(in the rows, 128 means zero)
T: rows in several groups, each row roughly a mix of its group's directions
T (87 x 11)
[[110 101 137  75 116  92 134 101 101 172 128]
 [147 144 161 171 157 165 120 178 128 119 106]
 [150 148 161 150 188 140 112 107 103 148  98]
 [125 112  78 131  77 148 107 173 114 136 149]
 [113  81  69 113 130 150 132  82 138 132 122]
 [ 78 165 104 104 167 113 139  91 124 131 150]
 [161 138 176 150 163 108 150  85 123 105 144]
 [101 170 139  74 152  96 120 106 133 157 108]
 [103 186 126  96 165 120 112 132 150 153  98]
 [168 125 128 187 137 159 131 159 127  93 149]
 [ 94 127 122  56 129 124 120 123 117 168 101]
 [138  84 117 152 103  63 118 111 116 150 115]
 [140 171 152 144 178 120 141  86 145 131  93]
 [119 116 105 178 120 144 137 133 162 119 191]
 [119  95  95 108  64 120 122 127 102 147 158]
 [112  91 122 141  76 117 130 181 140 120 162]
 [155 135 149 155 131 127 121 178 123 115  64]
 [116  89 123 124 145 186 132 165 136 128  83]
 [ 93 118 143  99 133 136 154  64 123 167 138]
 [ 98 105 104 105  85 125 139 128 144 124 192]
 [123 144 178 123 115 114 103 189 116 124 161]
 [133 169 144 133 135 154 121 131 131 111  52]
 [ 91 107 118  74  95 112 131 116 118 140 176]
 [103 110 164  66 151 105 133 109 118 135  93]
 [161 143 118 161 148 120  96 180 146  86 125]
 [147 109  73 164 117 155 120 157 145  89 140]
 [ 78 169 133  82 168 139 133 119 110 131 148]
 [117 158 147 106 118  52 116 106 124 118 146]
 [146 149 147 161 149 133 124 176 127 112  68]
 [116  87  89 113  73 143 114 164 108 135 138]
 [157  98 135 109  83  96 121 147 115 129  72]
 [ 86 102 140  78 133 132 128  81 121 164 137]
 [138 161 150 117 173 113 105 117 136 123  64]
 [ 84 131 110  76 132 141 122 128 141 170  86]
 [ 87 132 105  80 103 140 143 126 141 118 183]
 [113 106 127 126 117 119 168  85 122 162 186]
 [175 148 113 169 111 132 125 130 108 119 187]
 [127 148 121 124 109 163 126 134 120 114  47]
 [ 85 130 126  76 136 127 131 103 142 169  87]
 [106 104 129  85 107 136 126 102 118 147 193]
 [112  94 126 119 110 112 147 116 119 154 202]
 [139 144 117 119 117 143 111 149 120 110  46]
 [164 144 168 150 171 152 112 132 107 138  84]
 [117 186 104 142 171 152 146 119 154  99 111]
 [128  96 150  75 111  97 137  92  88 139 142]
 [116 129 112  70  98  98  99 155  93 139 144]
 [107 116 131 110 110 127 173  69 112 170 139]
 [131 121  83 131  84 142 149 119 176 100 160]
 [107 132 115  90 123 119  91 197 118 117 110]
 [146 110  69 169 123 160 130 139 150  91 136]
 [172  83 114 153  92  94 122  94 134 140 111]
 [153  76 124 142  97  82 116  95 116 156 130]
 [103 110 119 153 144 169 130 160 167 120  77]
 [148 179 111 171 137 127 104 171 142 105 148]
 [138 159 119 180 145 169 157 100 156 106 121]
 [ 98 159  87 109 129 152 102 171 147 155 102]
 [161 175 156 160 156 108 113 164 138 103 111]
 [142 167 142 137 172 133 104 128 147 105  69]
 [ 90 127 108  72 128 146 124 124 132 176  94]
 [112 130  86  88 110  83 141  78 131 127 116]
 [113 107 149  73 133 116 147  76 111 159 115]
 [151 172 166 135 160 102 101 159 132 113  92]
 [152 141 169 131 150  98 151  65 120 126 149]
 [105  93  90 133 103 171 118 176 138 133 104]
 [125 125 143 109 177  86 132  74 135 157 144]
 [147 102 147 101 122  88 111  95  89 160  94]
 [137 132  97 165 105 141 103 192 131 101 144]
 [162 148 138 165 161 121 122 127 125 124  60]
 [115 139 135 118 166 154 125  75 119 150 182]
 [133  88 103 110 115  84 153 100 111 162 165]
 [ 86 126 121 128 138 140 132 115 132 138 208]
 [115  75  79  96  85 135 128 127 109 139 118]
 [138 167 132 134 119  72  99 157 119  94 160]
 [124 109 118 128  94  70 127 163 120 122  78]
 [115 104 128  78 102  75 121 112  97 149 110]
 [154 154 114 145 122 140 116 158 128  98  58]
 [ 86 137  83 119 105 127 150 133 161 104 175]
 [130 161 144 125 166 144  95 132 144 106  65]
 [146 138 134 113 102 112 102 184 105 116  76]
 [ 96 102 152 101 145 128 153  81 146 148  83]
 [114 121 150 126 149 107 148  91 134 156 196]
 [142 177 189 139 157  98 116 151 131 126 131]
 [124  84 126 143 136 186 161 102 142 149 100]
 [ 98 119 118  99 130 129 130  83 122 147 194]
 [107 127 105 135 156 182 130  78 157 115 105]
 [154 127 145 102 117 105 120 142 106 128  52]
 [152  90 122 134  80 114 127 132  88 111 176]]
one row of each group, then the others: which group is each in?
[146 167 162 161 185 125 133 127 152 100 114]	E
[148 154 117 152 123 155 111 167 135  89  74]	K
[ 86 146 117  81 153 116 132  82 111 144 159]	H

[127 104 139 131  96  96 153  59 122 139 152]	E
[149 160 164 138 136 106  96 190 126 108 120]	K
[157 143 124 177 171 111 129 129 158 107 171]	K
[ 95  76 107  72 117 131 100 119 117 145 129]	K
[117  88 102 103  67 134 126 162 100 134 136]	K
[103 124 164  68 119 108 107 130 102 158  99]	K
[ 95 146  76  97  98 110 154 130 158  97 130]	H
[102 131 159  63 141 129 117 120  85 153 138]	H
[170 130  80 182 133 130 140 141 146  93 127]	K
